The rows of Y fall into several groups, and each row is roughly a mix of its group's hidden directions; some rows fit no group.
Y:
[[-0.30  2.15 -0.95  1.04 -1.70  0.39 -3.93  0.69 -2.38 -0.94]
 [-0.31 -2.11  0.86 -3.11  1.17 -0.58  3.06  0.01  2.46  0.24]
 [ 0.99  4.45  1.80 -0.17 -2.34  0.88 -0.40 -0.72  0.85  0.68]
 [ 0.50  4.04  1.02  2.46 -2.33  0.97 -0.88 -0.88 -0.11  0.75]
 [ 1.42 -0.37  0.71  2.04 -0.34 -2.40  1.41 -1.49  3.32  2.08]
 [ 2.79 -2.08 -1.68 -0.35  0.82 -0.74 -1.55  3.63 -0.51 -0.27]
 [-0.10 -2.64 -2.35 -0.53  2.31  0.59  1.89  1.01  2.63 -1.49]
 [ 2.42 -0.86 -1.13 -0.08  0.50 -0.71 -0.48  4.82  0.35  0.06]
 [ 4.36  0.02 -1.03  1.68  1.43 -0.37 -1.53  0.17  1.45 -1.62]
 [-2.45  1.51  2.09 -1.00  0.59  3.10  1.77 -2.25 -0.34 -0.49]
 [ 0.80 -2.48  0.73 -1.00  1.83 -0.84  3.81 -0.86  1.86  1.06]
 [ 1.28 -0.25  2.56 -1.19  0.77  1.56  2.20  1.71  3.24  1.09]
 [ 1.77 -1.68 -1.32  0.98  1.28 -3.20 -1.30  2.68  1.30  1.02]
 [ 1.18 -1.89 -0.11 -2.58  1.88  1.72 -1.31  3.30 -0.83 -0.88]
 [ 0.08  1.48 -0.18  5.07 -0.52  1.45 -1.19  0.02 -0.58  0.31]
 [-1.17 -0.77 -0.22 -2.96  0.54  2.57 -1.96 -0.23 -2.68 -1.86]
 [-1.37 -0.29 -1.09  0.91  3.01  0.05  3.89  0.45  1.89 -0.47]
 [ 0.87 -2.38  1.57 -3.75  0.15 -0.97  2.08 -0.97  1.42  0.98]
 [ 3.35  0.80 -2.23  1.66  0.16 -0.08 -0.56  2.02  0.77 -2.76]
 [-2.74  1.35  0.95 -0.54  0.94  2.91  0.92 -2.41 -2.13 -1.07]
 [-3.37  0.48  2.08 -2.34 -1.28  0.65  1.06 -0.59 -1.20  2.42]
 [-2.27  1.24  2.23 -1.49 -1.59  0.89  0.74 -3.51  1.44  0.30]
 [ 1.03 -1.46 -1.43  1.79  0.11 -3.16 -2.05 -0.14 -1.79 -2.52]
 [-0.63 -1.31 -0.70 -3.51  0.94 -0.66  1.92  0.05  3.14 -1.55]
 [ 0.24  0.87 -2.28  3.75  0.11 -0.13 -2.22  1.52 -1.95 -1.02]
 [ 2.75 -1.53 -1.25  3.00  1.93  1.41 -1.11  1.63 -1.43  0.29]
 [-0.99  1.95  0.09  2.32 -0.84 -0.72 -0.18 -3.40  3.00 -0.48]
 [-0.39  2.13  2.70  0.27 -1.10 -0.82 -1.32 -3.58  0.77  1.75]
 [ 1.45  3.80  0.73  2.38 -1.80  2.08 -0.69  0.45 -0.49  0.99]
 [ 0.70 -2.54  1.10 -0.70  1.45 -0.44  3.74 -0.78  2.28  1.18]
 [-1.00 -2.60 -0.29 -2.74  1.43 -2.44  0.51 -1.57  2.10 -1.30]
 [-2.38 -2.75 -1.43 -0.62  1.31 -1.69  1.24 -1.55  2.43 -1.44]
 [ 0.72  0.31 -1.49  2.85 -1.39 -0.07 -3.48  1.82 -1.73 -0.95]
 [-0.34 -2.55 -0.28 -3.95  0.97 -2.30  0.58  0.35  0.60 -1.67]
 [ 1.07  0.41  0.55  2.81 -0.58 -2.26  1.87 -1.84  2.65  1.82]
 [ 0.32 -0.18 -1.64  2.88  1.37 -3.62 -0.32  2.13  0.59  1.03]
 [-3.21  1.48 -1.86  0.85 -0.65 -2.55 -1.92 -0.32 -2.09 -0.63]
 [-1.44 -3.93 -2.11  1.90  2.23 -0.81  0.27 -0.62  0.11 -0.75]
 [-0.55 -3.97  0.21 -2.49  1.92 -2.26 -0.38 -0.60 -0.76 -0.07]
 [-1.98  1.04 -2.61  1.99  2.74  0.10  1.88  1.59  0.45 -1.61]
 [-0.71 -0.89  1.57 -3.65  0.74 -0.04  2.85 -0.96  2.27  0.62]
 [ 2.07 -1.93  1.39 -2.85 -2.45 -1.09 -2.46 -0.16 -0.71  0.61]
 [-1.72 -1.03  2.08 -2.68 -0.01  0.91  0.38  0.64 -2.67  2.86]
 [ 0.45  3.51  1.75  1.85 -2.08  1.40 -1.05 -0.51 -1.39  1.90]
 [-1.39  2.12 -1.03 -2.12 -0.28 -0.33 -3.95  0.41 -1.97  0.58]
 [ 0.52 -1.79  2.14 -2.66  0.38 -0.33  2.85 -1.64  1.96  1.47]
 [-0.12  2.69  0.47  2.49 -2.64  0.50  2.80 -1.86  0.11  0.18]
 [-0.02  2.13 -2.13  1.73 -0.20 -0.25 -3.00  0.33 -3.14 -1.00]
 [-0.45  3.02  2.75 -0.32 -1.75  1.62 -0.25 -0.93 -0.82  2.81]
 [-3.12  0.07 -0.80 -0.80 -0.56 -1.80 -2.55 -3.03 -1.31 -0.40]
 [-0.81  3.14  0.25  1.76 -1.91  1.50 -3.13 -0.44 -1.62 -0.23]
 [ 2.68  2.41  0.88  2.08  0.28  0.95 -1.02 -2.09  2.73  0.54]
 [-1.42  1.06 -1.04  0.56  3.30 -0.05  3.91 -1.08  0.49 -0.09]
 [-0.12 -0.32 -2.56  0.34 -0.42 -0.88 -2.98  3.02 -1.47 -2.07]
 [ 1.35 -1.04  1.17  0.84  0.31 -2.21  0.99 -1.04  3.91  2.21]
 [-2.03 -0.09  0.53 -2.34  2.59  2.63 -0.67  1.68 -1.92 -1.30]
 [ 1.84  0.01  2.52 -1.31 -0.75  1.65  2.19  0.91  3.30  0.93]
 [-0.09 -0.87  0.30  2.42  1.70 -2.09  0.76 -3.42  1.72  1.72]
 [ 0.81 -0.61 -1.81  4.84  0.62  0.62 -1.12  0.46 -1.45 -0.32]
 [-0.27 -0.66 -0.23  2.09  0.06 -2.58 -0.14 -4.28  0.82  1.25]
 [-0.27  2.76  2.06 -0.66 -2.05  2.00 -0.01  0.92 -2.22  2.41]
 [-0.66  0.50 -2.52  2.21  0.43 -3.28 -1.45  2.39 -1.23 -0.06]
 [-1.58  0.86  0.41 -0.33  2.42  0.68  4.14 -1.44  1.71  0.46]
 [-2.35  1.54 -0.96 -4.36  1.11 -0.46  0.69  0.31 -0.13 -1.51]
 [-2.55  1.51  2.27 -0.88  1.16  3.06  1.86 -1.75 -0.25 -0.39]
 [ 2.33 -1.51 -0.13  0.00 -2.33 -1.04 -3.72  0.87 -1.84  0.06]
 [-2.78  2.85  1.20  1.09 -0.49  1.60  2.24 -2.30 -0.71 -0.31]
 [ 2.40 -2.28 -0.03  1.45  1.98 -2.34 -2.54 -1.68 -0.35 -0.60]
 [-0.06  2.07  1.49  0.11 -1.96  1.43 -0.52  1.72 -3.61  1.88]
 [ 0.94 -0.05  0.49 -0.21 -3.01  0.14 -4.39  0.97 -1.27 -0.28]
 [ 1.54 -0.86  2.60 -1.38  1.11  1.60  2.00  0.75  3.27  1.17]
 [-3.20  2.21  1.14 -0.25 -1.24  1.37  0.87 -3.22 -0.91 -0.58]
 [ 1.32 -1.65 -0.42 -3.21 -0.32  0.50 -0.95  0.00  3.68  1.55]]

One row of each group comes first, with its name. Which group is each row after those in?
[-3.66  1.95  1.47  0.12  1.11  1.60  1.35 -2.56 -0.80 -0.27]  S
[-1.51  1.11 -0.30 -0.21  2.92  0.19  4.07 -1.60  0.88  0.36]  P
[-2.78 -1.86 -0.57 -0.71 -0.86 -1.02  0.24  1.74 -3.91 -0.13]  X

[-1.54 -0.19 -0.54 -2.49  1.43  1.77 -1.77  2.53 -2.40 -1.67]  S
[ 2.99 -2.23  1.49 -1.26  1.30  0.92  0.82  1.53  2.78  1.09]  S
[-0.58  2.88 -1.37  1.01 -0.82  0.26 -3.26  0.07 -2.87 -1.01]  P
[-1.83  4.13 -0.11  1.63 -0.53  1.78 -1.60 -0.87 -1.46 -0.41]  P
[-1.00 -1.64  0.78 -2.81  3.35  2.06 -1.19  1.45 -0.74 -0.66]  S
[-2.99 -1.85 -2.77  1.74  0.67  0.73  2.21  0.44  1.38 -1.07]  X
